In the rows, 128 means zero.
One turn moves each row of this set onto another row. After a few examples, where does it send each row asked below?
susa: [110 133 133 167 108 136 111 122 137  88 161 125 109 124 162  93 138 110
 138 136 110 134  88 138 122]
zuti: [145 136 144 109 126 142 133 136 155 179 112 149 146 142  92 165 118 145
 117 105 162 151 136 127 139]
fison: [114 104 137 112 113 127 134 132 161 163 133 155 127 120 109 144 100 145
 110  99 170 154 115 103 110]
Sev: [131 108 132 121 129  75 120  99 119 158 122 134 166 113  99 149 104 156
 113 125 161 144 120 119 125]
segor: [ 91 128 118 161 107 129 128 124 147  93 169 132 101 114 159 111 141 117
 118 134 111 114  86 136 136]
buf: [139 140 129  98 125 108 126 131 145 172 114 142 170 142  86 179 120 144
 109 143 147 141 143 138 132]
Rudo: [113 101 132  88 104 102 109 133 164 173 135 133 147 131 110 152 101 129
 109 131 146 154 115 105 113]
Guz: [123 120 141 113 146  90 129 113 142 168 103 116 153 116 128 142 106 172
 122 132 150 139 128  86 101]
Kag: [141 143 162 127 124 116 117 129 145 169 110 123 172 138 109 157 129 176
 123 141 156 136 144 114 135]
Von: [ 91 127 109 157 113 128 108 126 127 100 167 110 111 103 155  92 130 101
 119 134 119 121  87 134 123]
depu: [142 186 128 120 135 139 101 134 160 132 119 112 113 148 137 109 137 110
 150 116  96 119 107 168 169]
fide: [123 176  85 148 176 119 153 117  98 104 125 115 132 110 136 125 135 116
 113 146 113 106 120 161 125]
vepus: [126 174 119 129 125 152 120 142 164 143 116 102 116 149 150 125 158 100
 129 139  86 110 107 156 169]
gosat: [145 153 143 107 131 122 116 123 127 167 115 144 174 134 105 169 132 158
 128 133 152 148 150 129 155]
Roz: [106 172 102 127 184 110 148 112 106  94 112 100 127 116 138 114 130 103
 128 138 120 104 108 150 112]
Reko: [101 125 137  84  98 125 117 141 162 159 150 160 142 126 124 160 115 144
 122 132 148 155 130  99 115]
mez: [104 118 151 106 111 118 129 144 166 154 138 146 150 129 119 160 116 165
 111 145 155 136 134  95 100]
Potob: [123 180 132 121 131 160 111 147 146 127 114  89 134 154 137 120 151  84
 141 141 111 114 111 169 155]
zamuz: [121 179  93 115 179  98 150 107 132 102 118 131  97 120 143 116 117 126
 135 116 101 107 106 151 118]
Lat: [141 123 129 119 155 108 145 105 130 168 102 145 139 118 100 147 108 157
 114  95 169 149 126 113 121]
pupes: [121 174 104 115 125 158 112 159 154 146 126  95 123 141 144 124 145  78
 123 147  99 114 114 151 145]
bik: [120 172  90 138 176 106 164 104 122 106 112 117 112 115 151 130 140 125
 117 137  96  98 107 146 131]
zegen: [132 176  99 145 173 117 157 111 112  85 124 134 117 126 147 128 137 120
 128 150 106 114 117 155 105]
Sogit: [102 146 125 140 107 126 118 130 155  84 176 152  94 123 147 106 124 126
 133 118 117 121  96 161 135]
nena: [136 179 119 116 134 151 113 146 159 133 112 102 113 158 155 120 147  85
 144 148  83 128 109 144 138]
Rit: [118 121 127 101 145  84 118  95 122 158 122 139 153 101 127 139 103 159
 134 113 153 157 120  87 119]
Zef: [ 76 132 126 140 112 136 118 136 139  83 167 121 116 121 146 100 131  96
 126 136 131 117  92 150 113]

Zef moves to Roz
nena moves to susa
zuti moves to fison
And these:
bik moves to vepus
Rit moves to gosat
zamuz moves to depu
Rudo moves to Sev
Von moves to fide
Guz moves to Kag

One turn moves each row of this set onto another row. After a few examples, where does it send each row asked below?
zala: [141 134 157 174 114 163 110 137  99 123 117 152 119]
vimu: [149 185 156 187  93 150  59  72 135 101 134 141 119]
tud: [170 132 163 129 114 123  94  88 113 122 120 129 126]
toti: [135 164 153 173 114 165 148 126 121 109 176 134  86]
pil: [158 189 152 172 130 168 113  87 144 109 150  80  73]
bitu: [184 150 126 122 143 146 130 110 151 118 146 140 103]
Kupi: [135 177 137 158 111 161 141 103 170 109 139 178  75]
sol: [176 149 148 148 102 125  74 123 114  97 144 141 119]
rut: [130 161 179 153  74 132  98 105 107 130 126 147  97]
Fafa: [140 209 140 128 112 180 126  78 143 106 143 146  98]
Vufol: [103 150 187 159 147 116  94 101 145 135 120 138 119]
zivu: [165 155 184 168 118 158  77  93 190 108 108 126 102]
duvam: [149 181 150 176 105 196 119 111 111 127 124 156  77]
Kimo: [114 174 173 142 134 158 158  79 132 129 121 143  87]
mimun: [107 171 166 191 152 144  86  80 155  92 103 137  71]
sedel: [164 168 150 140 160 153 112  78 129 122 132  97 136]
dasu: [119 170 151 139 100 142  87  76 163  96  85 150  92]
liso: [119 175 149 178  97 156 125  81 148 136 109 108 128]
Suvim: [130 165 161 167 167 139  93 117  99 119 148 124  65]
pizi: [122 131 155 150 124 124  87 126 120  67 123 139 106]
vumug: [155 169 130 138 166 159 104 115 131  78 168 125 115]
zitim: [136 167 173 187 115 144  84 105  97  81 143 105 113]
Nulib: [139 174 146 183 103 136  61 103 167  91 125 171  93]
rig: [148 128 143 141 163 143 149 101 141 112 137 146  80]
meza: [146 194 137 176 138 161  77  74 185 130 133 137 107]
zad: [161 127 139 153 167 125  84 107 159 117 119 117  90]
fet: [125 182 146 197 132 171 119  88 160  88 158 160  71]
guden: [171 156 180 151 174 164  96 112 176 115 151 138  98]

vimu moves to tud
mimun moves to zitim
And these:
pil moves to liso
Fafa moves to dasu
duvam moves to zivu
rut moves to zad
Kupi moves to Nulib

One turn moves each row of this set onto another row. After a few examples, where does it send each row asked below?
ravut: [116 148 139 123 125 113 136 117 145 126  92 174 128 107 170  85 126 119
 168 129 180  89 108 198 150]
nulup: [169 151 135 159 115  69 106 139  87 115 142 131 160 116 165 140 165 132
 143 119 123 101 149 149 148]
bamu: [109 176 128 135 147 106 133 127 154 125 114 139 136 125 110 116 173 141
 170 160 144  88 137 201 119]
muli: [109 126  76 124 136  83 117 111 144 103 107 150 114 101 125 100 138  91
 167 132 170  95 117 164 130]
vot: [166 152 153 135  95  76 130 137  94 129 148 106 155 138 153 125 151 117
 141 134 131 151 147 145 133]
vife: [ 97 133 114 204 101 109  86 129 154 123 129 136 168 143 132 116 147 112
 123 109 130 148 127 135 124]
temo: [ 83 149 150 139 132 139 136 126 143 110  96 165 125 114 148  68 139 107
 169 141 158  87 119 178 150]
Pefip: [129 160 125 124 135 116 134 132 146 134 113 148 125 126 105 113 181 123
 172 153 130  81 129 200 114]
subi: [107 108  82 157 142 106 125 113 169 124 105 141 111 117 122 110 136  98
 167 148 160  90 105 174 111]
Veba: [132 134 170 166 111 100 120 162 128 141 145 138 162 104 177 116  67  93
 128 136 117 128 115 193 137]
Rumin: [ 86 133 129 193 111  94  61 123 139 126 142 119 148 127 129 100 122 110
 104 122 124 129  98 144 123]
kitug: [120 133 141 128 117 127 132 127 146 134  97 168 117  99 168  79 128 117
 173 146 172  68 112 190 134]
Bese: [172 131 141 137 116  73 121 138  98 130 140 129 159 134 145 146 148 133
 124 120 122 144 143 147 143]
mula: [112 127  80 161 151  90 123 103 166 127 109 139 135  94 117 111 126  95
 170 157 165  91  95 178 127]
Viti: [135 164 120 123 149 111 142 139 166 117 119 142 137  97  99 105 143 110
 178 173 125  89 141 192 124]
libut: [ 98 119 134 187 106  97  98 114 142 129 147 111 134 130 112 117 131 120
 100 117 142 150 144 127 137]
Sos: [ 89 117 132 185 103  96  72 133 143 131 137 122 152 154 133 117 123 128
 107 129 153 137 133 125 134]
par: [152 152 142 136 136  63  98 149  96 125 141 113 136 110 160 137 156 143
 124 123 116 139 142 163 123]
tig: [130 127 171 180  88  97 125 155 123 155 156 136 169 109 158 115  80 105
 132 161 124 113 128 159 161]
voriv: [143 125 177 176 106 104 109 151 131 144 151 120 154 120 157 111  70  85
 132 147 148 111 132 157 176]
Riba: [134 127 151 195 100  92 116 168 152 145 144 149 148  94 170 122  69 115
 148 138 133 114 149 171 155]

mula moves to bamu
Riba moves to vife
subi moves to Pefip
And these:
Sos moves to Bese
libut moves to vot
Veba moves to Rumin
Viti moves to temo

One turn moves each row of this set onto another row. After a few examples, where does it send each row asked below?
pudok: [ 91 148 129 112 126 113 176  62 139 136 129 161 171 119 140 131 148 227
 113 132 159 121 154 162 129 113 153]
zulod: [116 127 135 160 130 154 119 108 207 154 142 121 152 103 130 141 178 178
 123 123 153 127 173  98 111 150 139]
gedi: [116 136 140 151 133 142 115 119 195 151 157 124 165  94 121 128 174 173
 128 112 152 127 181  95 101 149 147]
kap: [ 90 175 176 119 153 137 178  80 112 110  82 124 159  77 133 152 180 138
 116 104 123 123 141 120  97 116 147]
minok: [134 126 136 108 123 129 173 121 122 172 104 124 148 138 172 131 169 120
 103  69 130 118 138 147  79  97 149]
Posob: [ 99 157 162 148 131 150 143 120 157 134 138 194 100 107 121 139 176 131
  99 107 172 152 145 130 122 111 157]
damug: [ 87 148 116 136  91 138 163  99 168 133  97 157 147 150 110 135 115 179
 147  85 122 108 127 130  88 155 131]
Vesa: [114 127 120  97 140 163 168  92 141  84 107 172 117 117 106 161 165 177
 110 110 104 151 163 131 106 107 117]
gubor: [130 179 164  98 158 161 168 115 164 149 103 160 152  77 134 113 198 178
 121 116 131 148 131 137 127 116 157]
dugu: [ 81 148 125 136 102 138 147 112 169 146  82 157 145 155 108 140 122 172
 149  94 115 116 127 123  92 155 140]
pepog: [108 131 145 128 150 140 129  79 205 164 129 106 149 109 101 130 153 190
 129 129 156 113 160 100 135 136 160]
bukup: [ 98 109 140 135 134 153 135 130 157 175 126 104 128 157 162 144 177 138
 139 119 135 120 181 132 126  76 163]
mevo: [ 95 131 139 119 143 138 135  80 191 156 133  94 155  97  99 129 165 185
 127 132 153 101 149 102 125 136 171]
sazi: [ 90 131 116 134 136 127 164  85 141 176 108 110 125 175 143 175 137 146
 142 113 155 113 165 154 136  90 153]
fas: [128 155 152 120 138 152 168  72 132  94  96 129 129  73 157 129 149 187
  87 104 139 103 155 139  94 110 108]
buve: [ 76 107 150 103 152 115 179 109 125 138 110 114 151 142 147 140 162 126
 141  70 107 119 165 162 116  90 153]
velif: [123 128 117 147 139 127 147 125 152 183 118 164 127 168 172 159 149 128
 149 111 148 114 157 139 109 105 132]
Dat: [ 90 124 140 101 116 149 179  93 123 119 121 127 132 148 115 141 199 170
  80 134 134 138 137 101 100 103 177]
vog: [ 93 167 172 139 154 148 170  96 132 132 105 131 164  89 127 134 198 196
 110 111 131 172 178 156 117 131 162]
zese: [ 86 157 140 138  69 157 147  96 149 150 120 142 136 154  89 136 118 140
 119 102 109 135 147 112 116 127 140]
kave: [110 111 133 130 165 129 143 118 160 191  99 113 136 154 165 137 153 178
 146  95 164  99 162 148  96 101 169]
gere: [142 121 133  99 147 109 148  90 144 152 151 132 127 117 161 126 164 126
 120 126 136 108 167 167 139  83 126]
suzaf: [132 191 170 100 143 127 171 104 132 107 101 141 180  85 144 139 168 150
 131  88 124 137 164 119  92 102 125]
dipiz: [113 150 187 120 157 147 149  83 131  93 111 147 114  78 126 128 138 149
  99 103 116 122 182 128 115 100 111]
zalik: [121 141 126 112 146 168 160  78 116 145  90 172 132  93 109 163 127 187
  71  91 123 143 150 125  94 110 132]
dasa: [103 112 131 147 167 110 149  86 134 157 121 120 115  97 163 151 157 137
 106  90 167 106 162 184 110 117 139]
lifi: [ 88 132 138 111 160 138 164 139 157 147 123 184 171 106 132 143 136 196
 111  49 142 133 167 112  98 103 153]
Burul: [ 90 165 129 130  67 153 143 109 157 155 103 131 149 162  98 144 122 157
 123 103 111 140 151 113 111 122 140]

damug moves to gedi
buve moves to dasa
And these:
sazi moves to kave
Dat moves to pudok
dipiz moves to kap
Burul moves to pepog
vog moves to zalik

